0: tensor([69, 25, 37, 26, 30, 54, 48, 15, 40, 35, 58, 79, 62, 30, 41, 62, 28, 53, 70, 49, 75, 48, 53, 55])
1: tensor([42, 53, 46, 64, 61, 49, 63, 46, 69, 49, 66, 65, 68, 38, 61, 56, 34, 49, 59, 48, 15, 55, 44, 44])
2: tensor([28, 28, 39, 71, 65, 59, 52, 53, 48, 42, 13, 22, 50, 31, 44, 27, 67, 37, 74, 34, 47, 65, 49, 58])
3: tensor([45, 54, 57, 61, 59, 56, 62, 56, 46, 77, 65, 50, 46, 27, 76, 54, 33, 54, 84, 50, 51, 59, 56, 49])
4: tensor([59, 74, 73, 30, 53, 54, 36, 45, 64, 78, 65, 55, 36, 27, 76, 39, 38, 71, 36, 72, 37, 43, 83, 55])
5: tensor([56, 44, 82, 51, 38, 77, 57, 18, 72, 51, 66, 72, 52, 29, 76, 47, 27, 55, 44, 42, 30, 78, 82, 52])
6: tensor([50, 63, 72, 51, 59, 34, 62, 59, 52, 60, 48, 43, 35, 64, 61, 59, 69, 63, 30, 43, 38, 50, 80, 47])
7: tensor([48, 71, 60, 64, 48, 60, 55, 42, 24, 55, 66, 49, 42, 47, 40, 52, 49, 44, 47, 40, 56, 53, 59, 75])
8: tensor([47, 39, 50, 80, 22, 41, 30, 33, 50, 33, 64, 45, 57, 49, 34, 33, 39, 32, 15, 27, 56, 69, 60, 59])
9: tensor([41, 70, 64, 54, 48, 40, 60, 65, 66, 41, 58, 49, 37, 57, 74, 58, 38, 53, 37, 57, 51, 59, 30, 43])
10: tensor([32, 55, 30, 46, 47, 41, 61, 54, 33, 49, 35, 35, 52, 48, 38, 47, 53, 26, 52, 31, 64, 54,  1, 40])
11: tensor([48, 31, 52, 64, 50, 73, 52, 56, 53, 55, 60, 39, 49, 59, 68, 53, 64, 43, 48, 31, 38, 51, 47, 56])
12: tensor([28, 47, 60, 48, 49, 37, 44, 34, 50, 60, 50, 52, 59, 41, 50, 49, 62, 66, 34, 67, 55, 31, 66, 53])
13: tensor([52, 40, 39, 43, 27, 49, 58, 18, 56, 61, 71, 46, 40, 71, 25, 41, 47, 26, 44, 39, 73, 26, 41, 78])
14: tensor([60, 76, 53, 45, 55, 46, 38, 46, 53, 54, 49, 68, 60, 53, 57, 40, 43, 58, 75, 74, 61, 42, 47, 59])
15: tensor([66, 55, 59, 40, 50, 59, 55, 47, 49, 62, 57, 73, 66, 23, 66, 54, 15, 54, 34, 58, 77, 46, 48, 55])
16: tensor([51, 42, 35, 61, 68, 36, 36, 52, 46, 39, 53, 54, 28, 57, 34, 23, 30, 55, 23, 55, 40, 70, 55, 64])
17: tensor([61, 35, 48, 50, 39, 32, 68, 42, 56, 53, 39, 47, 56, 42, 59, 37, 45, 64, 40, 68, 49, 70, 29, 49])
18: tensor([47, 49, 29, 57, 25, 36, 89, 54, 38, 26, 38, 36, 50, 68, 34, 51, 59, 59, 46, 50, 35, 73, 33, 33])
19: tensor([44, 36, 69, 36, 40, 92, 60, 48, 42, 55, 53, 40, 38, 43, 19, 56, 73, 60, 48, 51, 46, 39, 59, 48])
20: tensor([51, 35, 55, 76, 73, 55, 34, 60, 33, 56, 63, 31, 44, 57, 43, 54, 56, 38, 57, 29, 38, 58, 50, 56])
21: tensor([41, 34, 50, 36, 44, 47, 57, 77, 36, 19, 50, 39, 77, 52, 49, 47, 74, 30, 22, 63, 74, 49, 13, 24])
22: tensor([63, 52, 25, 42, 49, 55, 15, 91, 42, 46, 51, 43, 65, 77, 50, 49, 23, 72, 59, 36, 71, 38, 39, 42])
23: tensor([66, 54, 45, 49, 43, 38, 50, 38, 57, 54, 43, 58, 60, 39, 65, 35, 46, 68, 44, 69, 48, 47, 31, 46])
24: tensor([66, 51, 68, 25, 45, 54, 48, 50, 68, 70, 52, 54, 43, 61, 59, 72, 61, 53, 61, 51, 63, 29, 73, 43])
25: tensor([43, 53, 37, 53, 75, 57, 65, 33, 54, 50, 60, 39, 35, 54, 43, 65, 64, 43, 50, 38, 60, 36, 53, 20])
26: tensor([72, 26, 38, 27, 60, 24, 59, 42, 48, 57, 41, 36, 75, 65, 46, 35, 70, 35, 53, 56, 54, 67, 64, 68])
27: tensor([61, 86, 66, 58, 44, 54, 45, 55, 51, 73, 59, 59, 47, 39, 57, 64, 48, 59, 43, 35, 51, 31, 50, 82])
28: tensor([59, 42, 40, 61, 64, 53, 36, 58, 39, 34, 66, 46, 41, 47, 43, 51, 55, 36, 44, 32, 39, 57, 30, 41])
29: tensor([75, 36, 37, 75, 76, 55, 39, 71, 59, 37, 78, 45, 54, 64, 23, 64, 86, 21, 56, 26, 25, 14, 43, 40])
30: tensor([72, 45, 51, 70, 60, 66, 49, 52, 38, 50, 54, 62, 70, 54, 43, 34, 48, 38, 51, 26, 23, 38, 52, 24])
31: tensor([41, 42, 44, 63, 23, 52, 76, 50, 27, 44, 66, 34, 52, 69, 51, 53, 68, 32, 55, 28, 71, 58, 54, 41])
32: tensor([45, 30, 37, 66, 38, 85, 40, 65, 33, 50, 47, 34, 50, 33, 48, 76, 37, 36, 49, 26, 46, 53, 55, 60])
33: tensor([35, 66, 79, 62, 38, 64, 80, 48, 49, 37, 32, 46, 44, 71, 64, 65, 71, 57, 27, 50, 28, 60, 39, 50])
34: tensor([46, 34, 39, 57, 50, 66, 41, 51, 34, 47, 65, 55, 38, 39, 52, 72, 39, 44, 46, 45, 48, 44, 74, 58])
35: tensor([62, 57, 44, 56, 78, 65, 60, 74, 33, 37, 55, 34, 42, 66, 40, 59, 39, 39, 56, 56, 40, 67, 42, 55])
36: tensor([19, 39, 25, 25, 37, 41, 53, 57, 47, 28, 43, 39, 59, 63, 36, 34, 37, 39, 71, 42, 80, 72, 18, 58])
37: tensor([43, 43, 35, 49, 68, 39, 39, 91, 36, 33, 16, 46, 34, 48, 26, 50, 16, 57, 28, 57, 30, 59, 18, 57])
38: tensor([58, 69, 75, 53, 60, 57, 37, 63, 55, 59, 61, 54, 48, 65, 57, 57, 42, 46, 51, 42, 43, 36, 62, 64])
39: tensor([41, 48, 32, 60, 58, 76, 33, 58, 37, 55, 45, 30, 66, 58, 44, 56, 68, 41, 45, 25, 56, 55, 57, 47])
40: tensor([36, 60, 51, 40, 49, 31, 40, 35, 64, 53, 35, 50, 44, 32, 50, 33, 33, 57, 33, 60, 39, 40, 45, 45])
41: tensor([74, 59, 50, 40, 59, 45, 56, 47, 57, 56, 41, 59, 53, 54, 67, 44, 52, 62, 41, 73, 66, 54, 63, 54])
42: tensor([52, 63, 72, 48, 39, 59, 72, 46, 51, 49, 41, 51, 34, 69, 67, 64, 69, 66, 27, 41, 35, 62, 44, 49])
43: tensor([33, 69, 47, 45, 27, 73, 37, 66, 27, 86, 43, 82, 47, 28, 61, 71, 30, 73, 55, 56, 36, 49, 41, 58])
44: tensor([77, 67, 69, 64, 45, 39, 18, 51, 61, 56, 40, 66, 36, 16, 73, 52, 17, 65, 57, 68, 41, 49, 49, 68])
45: tensor([43, 55, 38, 67, 60, 79, 56, 66, 53, 76, 51, 60, 48, 34, 58, 46, 26, 38, 66, 45, 41, 56, 66, 56])
46: tensor([54, 51, 46, 46, 47, 36, 69, 37, 48, 58, 36, 50, 60, 43, 45, 42, 59, 68, 69, 66, 59, 46, 52, 51])
47: tensor([58, 51, 31, 30, 46, 65, 51, 41, 57, 56, 44, 57, 81, 49, 44, 38, 36, 42, 71, 70, 64, 38, 50, 70])
48: tensor([70, 67, 57, 57, 38, 42, 48, 52, 49, 64, 50, 56, 50, 57, 64, 51, 49, 67, 60, 71, 56, 26, 41, 54])
49: tensor([54, 54, 52, 62, 29, 65, 58, 47, 30, 55, 46, 52, 51, 33, 58, 54, 64, 33, 42, 27, 71, 38, 70, 29])
50: tensor([35, 65, 37, 66, 67, 54, 66, 52, 32, 46, 23, 39, 56, 51, 49, 72, 56, 48, 67, 31, 52, 29, 44, 30])
51: tensor([37, 47, 47, 76, 30, 63, 66, 38, 34, 42, 27, 52, 49, 43, 42, 57, 46, 36, 51, 27, 56, 52, 62, 46])
52: tensor([65, 57, 29, 49, 44, 43, 55, 45, 30, 58, 37, 48, 41, 28, 46, 54, 36, 47, 51, 49, 38, 59, 64, 24])
53: tensor([74, 18, 32, 46, 57, 22, 68, 11, 50, 52, 81, 63, 64, 59, 13, 42, 76, 26, 46, 53, 46, 82, 69, 16])
54: tensor([50, 49, 39, 27, 40, 41, 54, 61, 57, 40, 51, 51, 70, 35, 62, 43, 59, 40, 52, 56, 41, 53, 43, 49])
55: tensor([52, 41, 37, 72, 64, 72, 63, 49, 54, 52, 39, 53, 43, 61, 32, 50, 43, 32, 59, 23, 30, 53, 46, 69])
56: tensor([56, 56, 45, 67, 78, 67, 53, 58, 49, 38, 48, 74, 57, 32, 41, 68, 70, 40, 76, 26, 44, 28, 45, 51])
57: tensor([68, 46, 61,  7, 46, 57, 32, 50, 66, 57, 52, 52, 64, 77, 58, 52, 70, 69, 67, 78, 51, 36, 72, 57])
58: tensor([64, 49, 67, 25, 35, 74, 47, 62, 66, 74, 59, 84, 45, 43, 66, 76, 29, 53, 63, 49, 62, 56, 59, 60])
59: tensor([71, 71, 63, 42, 26, 72, 39, 53, 48, 63, 49, 79, 52, 63, 68, 69, 24, 69, 65, 75, 60, 60, 49, 56])

tensor([34, 67, 56, 39, 51, 39, 38, 57, 74, 54, 36, 53, 35, 26, 52, 37, 33, 65, 31, 74, 37, 37, 40, 51]) 40 23 12 9 4
tensor([38, 69, 48, 48, 49, 58, 68, 63, 61, 55, 41, 51, 39, 65, 51, 57, 66, 70, 71, 62, 59, 56, 48, 49]) 46 48 14 9 41
tensor([52, 55, 32, 27, 50, 61, 65, 63, 58, 58, 34, 45, 79, 59, 52, 48, 61, 41, 81, 71, 66, 53, 31, 65]) 47 54 46 14 41
tensor([82, 12, 30, 65, 31, 30, 72, 31, 69, 54, 64, 48, 77, 45, 61, 11, 57, 23, 51, 33, 27, 83, 53, 82]) 26 17 54 8 11
tensor([43, 40, 47, 63, 47, 74, 70, 34, 27, 42, 61, 35, 52, 69, 51, 64, 69, 31, 58, 28, 65, 35, 56, 42]) 31 25 11 49 51
tensor([19, 40, 40, 47, 47, 42, 31, 24, 37, 42, 21, 50, 50, 46, 47, 60, 55, 38, 62, 33, 82, 69, 66, 55]) 51 39 2 34 36
tensor([51, 57, 42, 28, 42, 44, 64, 48, 61, 55, 49, 39, 36, 42, 50, 57, 47, 66, 68, 67, 62, 43, 42, 53]) 46 48 23 41 14
tensor([59, 73, 23, 45, 51, 36, 47, 45, 31, 58, 43, 28, 36, 58, 43, 48, 54, 58, 41, 66, 53, 44, 55, 39]) 52 46 41 48 23
tensor([57, 12, 31, 40, 52, 74, 49, 47, 35, 58, 42, 71, 43, 55, 15, 31, 54, 24, 47, 46, 60, 51, 50, 70]) 55 13 47 34 19
tensor([53, 63, 74, 50, 54, 41, 56, 20, 52, 61, 50, 44, 36, 66, 61, 41, 67, 64, 26, 44, 37, 52, 89, 43]) 6 42 12 41 38
tensor([74, 40, 43, 47, 51, 45, 39, 59, 32, 37, 52, 21, 43, 51, 41, 56, 70, 36, 29, 36, 42, 58, 25, 73]) 28 20 11 35 39
tensor([27, 52, 42, 44, 47, 48, 33, 53, 32, 48, 59, 32, 64, 57, 50, 61, 64, 36, 51, 38, 82, 46, 42, 57]) 39 31 10 7 28
tensor([28, 50, 29, 75, 45, 17, 44, 28, 30, 57, 86, 17, 61, 59, 52, 40, 64, 23, 54, 32, 63, 67, 62, 34]) 31 20 8 39 25
tensor([62, 84, 63, 59, 46, 57, 38, 43, 52, 74, 78, 71, 46, 35, 54, 55, 28, 57, 43, 35, 50, 44, 72, 77]) 27 38 7 4 15
tensor([50, 47, 47, 62, 53, 53, 38, 75, 51, 34, 59, 24, 42, 63, 28, 43, 57, 46, 35, 45, 43, 64, 21, 59]) 28 35 20 11 16
tensor([61, 45, 53, 59, 47, 49, 61, 58, 31, 41, 62, 49, 47, 49, 55, 44, 59, 38, 43, 32, 53, 55, 21, 35]) 28 11 10 31 30
tensor([50, 49, 58, 41, 52, 48, 46, 54, 44, 45, 44, 46, 70, 30, 63, 53, 52, 41, 47, 52, 69, 45, 31, 55]) 54 23 15 46 17
tensor([47, 59, 74, 48, 68, 56, 17, 59, 53, 60, 54, 46, 34, 65, 58, 89, 54, 65, 27, 43, 33, 39, 69, 74]) 38 6 27 34 24
tensor([69, 22, 34, 63, 78, 29, 69, 59, 53, 57, 51, 68, 60, 47, 23, 48, 38, 28, 60, 42, 27, 79, 47, 56]) 55 1 28 35 20
tensor([33, 69, 56, 39, 45, 37, 37, 63, 74, 55, 32, 56, 35, 28, 53, 43, 31, 68, 28, 72, 38, 72, 44, 47]) 40 9 23 17 44
tensor([47, 70, 60, 65, 38, 65, 53, 48, 25, 65, 58, 47, 41, 52, 54, 54, 46, 41, 46, 41, 57, 46, 47, 60]) 7 27 38 49 51
tensor([47, 71, 60, 67, 47, 62, 57, 41, 23, 55, 67, 43, 41, 55, 46, 51, 51, 42, 46, 38, 57, 53, 56, 76]) 7 27 38 34 20
tensor([49, 46, 28, 48, 22, 45, 78, 20, 32, 33, 29, 32, 44, 68, 27, 67, 69, 46, 47, 36, 57, 95, 43, 29]) 18 31 51 10 52
tensor([56, 27, 58, 57, 51, 43, 57, 48, 51, 35, 72, 34, 45, 50, 65, 55, 52, 29, 50, 35, 42, 42, 63, 56]) 11 34 20 28 38
tensor([33, 68, 56, 39, 39, 38, 69, 42, 73, 53, 39, 48, 34, 26, 57, 43, 31, 67, 29, 72, 38, 45, 48, 42]) 40 23 9 17 12
tensor([32, 66, 33, 62, 52, 50, 38, 53, 71, 34, 50, 59, 63, 38, 80, 53, 38, 47, 37, 22, 40, 48, 73, 44]) 1 34 54 11 40
tensor([34, 60, 47,  7, 20, 54, 39, 51, 55, 64, 66, 63, 66, 69, 61, 55, 60, 68, 50, 71, 62, 42, 71, 62]) 57 24 12 14 41
tensor([83, 34, 37, 36, 35, 56, 44, 64, 45, 31, 30, 43, 85, 31, 45, 29, 54, 48, 34, 58, 28, 62, 40, 48]) 54 17 23 26 52
tensor([25, 32, 54, 58, 55, 89, 47, 41, 61, 40, 69, 47, 37, 40, 47, 59, 17, 48, 42, 45, 51, 33, 57, 37]) 34 32 11 45 25
tensor([58, 73, 46, 64, 46, 65, 39, 47, 24, 54, 64, 63, 42, 55, 39, 47, 55, 41, 62, 41, 56, 47, 63, 46]) 7 49 34 38 28
tensor([34, 47, 45, 58, 37, 42, 34, 43, 49, 44, 35, 39, 52, 41, 44, 49, 33, 47, 41, 37, 43, 37, 51, 34]) 40 51 52 12 28
tensor([27, 46, 59, 48, 59, 38, 44, 48, 48, 60, 46, 52, 61, 42, 46, 39, 58, 65, 37, 66, 54, 31, 40, 50]) 12 40 23 46 48
tensor([34, 57, 37, 38, 29, 33, 39, 65, 35, 37, 70, 38, 75, 42, 56, 67, 55, 36, 68, 51, 74, 55, 33, 69]) 54 36 10 31 47
tensor([34, 68, 56, 41, 48, 42, 47, 38, 72, 52, 34, 49, 36, 29, 45, 46, 55, 66, 27, 73, 38, 78, 52, 41]) 40 17 23 12 9
tensor([49, 56, 63, 49, 34, 49, 14, 59, 37, 58, 57, 82, 51, 67, 81, 86, 34, 66, 53, 68, 56, 57, 35, 70]) 59 48 43 58 14
tensor([38, 38, 56, 44, 34, 40, 68, 72, 44, 49, 42, 32, 23, 51, 31, 43, 75, 63, 41, 68, 20, 71, 39, 41]) 18 17 42 33 19
tensor([55, 55, 51, 45, 45, 34, 56, 63, 72, 79, 48, 41, 34, 88, 52, 73, 79, 64, 70, 47, 43, 20, 49, 49]) 24 48 6 38 57
tensor([41, 50, 24, 75, 77, 30, 46, 13, 61, 45, 67, 44, 76, 46, 49, 63, 60, 23, 71, 37, 56, 39, 31, 36]) 25 1 28 50 56
tensor([37, 66, 81, 62, 61, 70, 30, 15, 49, 72, 50, 72, 42, 65, 33, 53, 63, 56, 28, 49, 27, 79, 37, 25]) 42 33 7 38 12
tensor([32, 37, 36, 60, 49, 52, 64, 57, 45, 43, 54, 51, 45, 58, 33, 60, 58, 36, 45, 38, 31, 56, 28, 29]) 28 18 10 11 25
tensor([33, 68, 56, 39, 54, 34, 36, 44, 73, 56, 37, 56, 35, 26, 52, 38, 31, 66, 28, 72, 36, 35, 44, 49]) 40 23 12 4 9
tensor([49, 36, 48, 63, 47, 66, 53, 58, 39, 52, 38, 45, 47, 52, 59, 51, 70, 37, 54, 28, 49, 53, 46, 51]) 11 39 51 20 28
tensor([56, 31, 53, 43, 52, 54, 42, 53, 47, 48, 27, 57, 39, 45, 56, 72, 29, 62, 45, 54, 60, 36, 50, 40]) 34 41 52 23 24
tensor([65, 48, 66, 23, 30, 73, 46, 59, 64, 72, 60, 83, 45, 42, 66, 71, 31, 51, 61, 50, 64, 55, 58, 59]) 58 59 24 15 38
tensor([38, 62, 41, 60, 35, 67, 44, 67, 48, 76, 44, 35, 43, 65, 43, 66, 68, 61, 54, 54, 62, 55, 48, 44]) 39 11 48 7 19
tensor([27, 49, 60, 49, 51, 34, 41, 59, 48, 61, 47, 52, 59, 41, 50, 44, 44, 69, 34, 66, 56, 29, 55, 61]) 12 40 23 48 46
tensor([48, 30, 32, 65, 63, 58, 40, 62, 37, 40, 46, 45, 49, 48, 48, 51, 56, 36, 44, 35, 30, 39, 43, 33]) 28 20 30 11 39
tensor([18, 45, 33, 72, 44, 48, 47, 45, 46, 25, 43, 38, 52, 48, 31, 51, 48, 38, 50, 37, 56, 47, 55, 40]) 51 39 50 28 25
tensor([30, 62, 35, 66, 57, 48, 51, 64, 61, 35, 50, 54, 26, 62, 49, 38, 42, 62, 31, 58, 51, 46, 20, 51]) 9 16 40 28 23
tensor([49, 37, 39, 44, 38, 27, 70, 40, 57, 51, 38, 48, 52, 48, 50, 37, 45, 59, 27, 63, 42, 76, 26, 46]) 17 23 40 18 54
tensor([49, 71, 59, 65, 47, 59, 57, 43, 27, 65, 66, 32, 41, 52, 52, 58, 45, 42, 49, 40, 57, 55, 59, 72]) 7 27 38 34 20
tensor([49, 44, 53, 35, 61, 43, 42, 65, 71, 60, 40, 68, 55, 58, 67, 51, 35, 65, 39, 75, 56, 64, 50, 52]) 41 23 17 9 14
tensor([63, 50, 60, 24, 54, 64, 34, 47, 66, 59, 51, 48, 45, 63, 59, 55, 65, 54, 55, 51, 63, 44, 73, 54]) 24 57 41 38 14
tensor([62, 25, 59, 63, 59, 66, 47, 62, 25, 49, 83, 42, 43, 32, 42, 56, 60, 36, 38, 28, 47, 34, 27, 32]) 28 20 11 30 34
tensor([49, 70, 61, 64, 44, 59, 60, 47, 34, 55, 56, 43, 39, 53, 44, 53, 49, 41, 46, 32, 55, 51, 49, 80]) 7 27 38 51 11
tensor([51, 64, 71, 49, 66, 68, 11, 56, 53, 61, 42, 87, 35, 59, 60, 60, 17, 63, 29, 44, 33, 35, 61, 71]) 38 27 44 58 4
tensor([38, 39, 50, 37, 72, 33, 32, 48, 69, 42, 60, 46, 25, 38, 41, 46, 41, 63, 48, 64, 46, 44, 50, 56]) 40 16 12 23 28
tensor([64, 49, 66, 26, 47, 72, 46, 46, 66, 75, 60, 81, 43, 45, 69, 53, 31, 52, 59, 52, 63, 52, 55, 59]) 58 15 59 24 41
tensor([72, 58, 61, 33, 58, 41, 63, 49, 74, 52, 41, 47, 48, 46, 66, 51, 57, 66, 35, 73, 58, 51, 59, 50]) 41 23 46 17 48
tensor([69, 64, 62, 42, 68, 39, 60, 61, 65, 51, 47, 53, 41, 77, 57, 57, 63, 71, 43, 77, 51, 66, 58, 47]) 41 6 9 42 48
tensor([55, 48, 41, 74, 55, 63, 55, 71, 49, 31, 76, 54, 47, 47, 40, 49, 59, 36, 36, 32, 38, 32, 23, 30]) 28 30 11 29 56
tensor([55, 18, 36, 31, 19, 25, 41, 32, 42, 59, 62, 46, 78, 68, 46, 37, 47, 39, 72, 55, 57, 70, 48, 78]) 26 47 54 36 46
tensor([43, 29, 52, 44, 48, 58, 54, 39, 45, 47, 55, 48, 53, 54, 44, 62, 40, 49, 40, 47, 39, 39, 52, 58]) 34 11 12 28 7
tensor([47, 71, 59, 66, 48, 63, 55, 42, 26, 55, 67, 44, 42, 55, 45, 52, 49, 43, 47, 43, 55, 50, 59, 76]) 7 38 27 34 20
tensor([71, 66, 72, 36, 41, 40, 17, 44, 68, 76, 41, 74, 45, 19, 80, 41, 12, 76, 34, 47, 58, 27, 48, 61]) 44 15 4 40 27
tensor([63, 49, 66, 24, 46, 39, 46, 52, 67, 74, 68, 55, 46, 64, 61, 82, 58, 54, 63, 52, 63, 34, 49, 44]) 24 48 58 38 57
tensor([48, 71, 60, 64, 47, 65, 56, 47, 28, 58, 68, 39, 44, 54, 43, 50, 50, 43, 47, 42, 57, 53, 41, 76]) 7 27 38 20 11
tensor([61, 58, 40, 55, 66, 77, 54, 77, 31, 41, 63, 36, 43, 67, 38, 60, 36, 42, 57, 53, 42, 47, 44, 58]) 35 28 20 38 55
tensor([65, 38, 30, 60, 47, 58, 36, 38, 39, 23, 60, 34, 27, 28, 26, 45, 63, 55, 53, 57, 32, 56, 27, 52]) 28 20 16 52 34
tensor([50, 39, 53, 49, 54, 57, 43, 45, 44, 62, 57, 63, 42, 63, 63, 77, 38, 52, 59, 60, 54, 53, 62, 61]) 34 38 58 24 41
tensor([70, 46, 47, 51, 51, 54, 39, 56, 42, 52, 68, 44, 54, 55, 49, 57, 57, 47, 52, 45, 41, 54, 42, 49]) 28 11 20 38 35
tensor([28, 63, 54, 33, 44, 44, 45, 50, 49, 40, 40, 50, 75, 50, 59, 54, 63, 46, 49, 71, 54, 57, 43, 58]) 54 12 46 14 23
tensor([52, 42, 36, 61, 42, 38, 35, 66, 47, 38, 54, 54, 28, 57, 31, 27, 31, 55, 21, 58, 40, 68, 28, 65]) 16 37 28 17 40
tensor([31, 49, 61, 50, 47, 37, 45, 35, 49, 62, 50, 54, 60, 43, 47, 48, 62, 66, 35, 66, 55, 29, 67, 50]) 12 46 40 23 41
tensor([35, 65, 49, 45, 77, 58, 57, 72, 68, 51, 58, 36, 26, 40, 31, 46, 61, 63, 39, 44, 59, 48, 41, 48]) 25 9 28 35 6
tensor([50, 38, 51, 65, 16, 66, 66, 37, 36, 43, 25, 21, 46, 54, 43, 48, 56, 41, 62, 34, 52, 66, 54, 44]) 51 31 49 18 11
tensor([48, 69, 65, 62, 47, 64, 46, 48, 24, 35, 73, 69, 38, 54, 58, 46, 54, 43, 40, 40, 56, 56, 66, 47]) 7 34 38 49 28
tensor([69, 28, 36, 72, 78, 39, 25, 40, 55, 55, 81, 30, 63, 70, 22, 71, 86, 25, 92, 38, 42, 35, 47, 40]) 29 20 28 25 56
tensor([36, 56, 49, 64, 54, 39, 49, 57, 70, 44, 51, 59, 75, 60, 57, 41, 43, 56, 62, 69, 54, 47, 57, 64]) 14 46 41 23 12
tensor([36, 69, 54, 37, 55, 34, 35, 48, 71, 54, 41, 56, 34, 28, 58, 35, 33, 67, 28, 70, 37, 47, 49, 50]) 40 23 4 12 9
tensor([53, 39, 53, 56, 38, 24, 48, 43, 46, 69, 24, 49, 41, 48, 99, 76, 31, 61, 77, 48, 78, 57, 68, 52]) 3 41 48 46 24
tensor([48, 52, 49, 44, 51, 50, 27, 49, 47, 57, 46, 71, 61, 46, 59, 49, 37, 54, 56, 74, 67, 42, 48, 68]) 14 47 48 41 23
tensor([22, 36, 42, 68, 42, 52, 70, 52, 42, 38, 57, 44, 45, 48, 40, 52, 54, 40, 47, 40, 32, 48, 55, 35]) 51 11 31 28 34
tensor([51, 43, 29, 59, 27, 42, 68, 42, 47, 27, 31, 42, 25, 71, 29, 30, 54, 54, 40, 58, 39, 56, 45, 43]) 18 17 16 51 46
tensor([50, 50, 39, 70, 55, 50, 63, 66, 47, 40, 77, 54, 45, 61, 31, 43, 49, 36, 46, 34, 41, 59, 33, 39]) 28 35 20 55 30
tensor([51, 63, 74, 52, 71, 53, 16, 58, 51, 61, 54, 46, 36, 68, 58, 88, 55, 63, 26, 41, 35, 36, 67, 74]) 38 6 27 34 24
tensor([67, 52, 65, 26, 55, 56, 33, 50, 65, 74, 43, 85, 43, 25, 76, 65, 27, 54, 61, 51, 64, 41, 77, 61]) 58 15 24 4 44
tensor([49, 75, 53, 24, 45, 48, 74, 59, 68, 82, 49, 56, 34, 76, 53, 90, 73, 68, 78, 70, 43, 56, 54, 49]) 24 42 48 57 6
tensor([48, 42, 26, 47, 73, 48, 73, 34, 40, 55, 87, 54, 60, 61, 40, 25, 61, 30, 64, 41, 49, 46, 60, 16]) 25 30 53 28 31
tensor([64, 49, 67, 27, 33, 74, 39, 61, 65, 73, 61, 80, 44, 46, 67, 75, 28, 53, 66, 51, 62, 52, 59, 62]) 58 59 24 15 38
tensor([16, 35, 31, 73, 67, 45, 52, 56, 49, 33, 22, 32, 56, 39, 39, 34, 71, 40, 89, 50, 64, 71, 60, 51]) 2 46 39 51 50
tensor([54, 58, 51, 56, 59, 66, 59, 51, 33, 50, 40, 56, 45, 41, 59, 51, 57, 35, 53, 33, 67, 60, 62, 37]) 49 51 7 39 52
tensor([54, 64, 80, 50, 61, 58, 48, 45, 54, 50, 51, 59, 36, 77, 61, 46, 76, 63, 34, 42, 54, 39, 84, 32]) 6 38 24 42 41
tensor([55, 38, 52, 66, 63, 54, 32, 43, 39, 54, 56, 33, 46, 66, 41, 51, 51, 35, 43, 22, 52, 64, 56, 56]) 20 39 28 11 55
tensor([51, 31, 35, 59, 52, 61, 48, 47, 35, 38, 64, 51, 43, 46, 42, 63, 46, 28, 46, 35, 52, 48, 69, 58]) 34 32 28 20 11
tensor([71, 42, 35, 54, 71, 62, 21, 58, 33, 28, 65, 25, 35, 27, 21, 44, 54, 60, 64, 56, 32, 60, 28, 44]) 28 35 20 16 52
tensor([58, 65, 63, 34, 50, 37, 38, 32, 57, 34, 34, 38, 36, 36, 62, 51, 20, 76, 33, 76, 40, 32, 66, 51]) 40 4 23 41 12
tensor([23, 58, 35, 27, 60, 47, 64, 68, 30, 51, 44, 66, 82, 61, 38, 54, 27, 38, 59, 63, 75, 35, 38, 52]) 47 36 14 54 10
tensor([51, 50, 58, 40, 44, 46, 46, 51, 41, 45, 70, 49, 72, 30, 62, 45, 51, 41, 46, 52, 68, 44, 26, 43]) 54 23 15 28 17
tensor([66, 37, 44, 72, 67, 47, 56, 43, 40, 53, 52, 56, 47, 55, 44, 62, 35, 34, 49, 30, 28, 45, 64, 29]) 30 28 52 20 55
tensor([48, 55, 58, 62, 41, 72, 61, 44, 45, 60, 59, 51, 49, 68, 52, 66, 65, 40, 54, 35, 48, 53, 57, 45]) 11 7 31 49 51
tensor([44, 36, 58, 59, 40, 68, 65, 37, 45, 48, 71, 50, 50, 62, 43, 64, 54, 38, 53, 32, 28, 54, 61, 48]) 11 34 55 51 7
tensor([49, 39, 53, 47, 43, 35, 39, 47, 54, 39, 62, 46, 62, 31, 50, 39, 53, 36, 33, 50, 63, 38, 40, 57]) 54 12 23 40 28
tensor([42, 68, 70, 51, 60, 34, 18, 48, 52, 62, 55, 46, 36, 65, 59, 57, 52, 63, 34, 44, 33, 37, 58, 75]) 38 6 27 12 40
tensor([36, 55, 47, 30, 24, 24, 33, 23, 72, 42, 43, 43, 50, 42, 45, 46, 19, 59, 51, 60, 32, 29, 19, 43]) 40 23 17 54 12
tensor([67, 17, 51, 53, 79, 27, 24, 82, 63,  8, 79, 31, 76, 54, 66, 53, 45, 23, 58, 35, 41, 59, 28, 55]) 28 20 54 35 11
tensor([52, 62, 39, 37, 63, 43, 31, 71, 60, 58, 42, 66, 61, 35, 59, 47, 36, 71, 64, 62, 69, 42, 51, 43]) 14 41 23 48 46
tensor([35, 49, 39, 37, 47, 44, 56, 58, 49, 25, 37, 60, 79, 62, 42, 27, 44, 40, 55, 64, 72, 65, 24, 53]) 36 54 47 10 21
tensor([69, 31, 36, 73, 36, 37, 78, 12, 57, 55, 37, 41, 63, 69, 23, 28, 96, 23, 89, 36, 41, 67, 69, 80]) 26 55 46 2 31
tensor([51, 31, 42, 59, 46, 34, 54, 49, 70, 32, 49, 60, 59, 45, 67, 55, 52, 32, 54, 56, 47, 54, 34, 70]) 54 17 23 1 11
tensor([49, 63, 74, 51, 58, 54, 17, 59, 52, 60, 54, 45, 36, 70, 59, 88, 53, 62, 27, 45, 36, 40, 53, 78]) 38 27 6 42 11
tensor([28, 47, 62, 50, 48, 37, 46, 33, 48, 58, 48, 50, 59, 41, 50, 48, 60, 66, 34, 65, 55, 29, 68, 49]) 12 40 46 23 41
tensor([66, 62, 78, 24, 39, 57, 72, 46, 67, 49, 42, 54, 32, 70, 66, 60, 67, 71, 35, 70, 43, 65, 44, 48]) 42 33 41 9 6
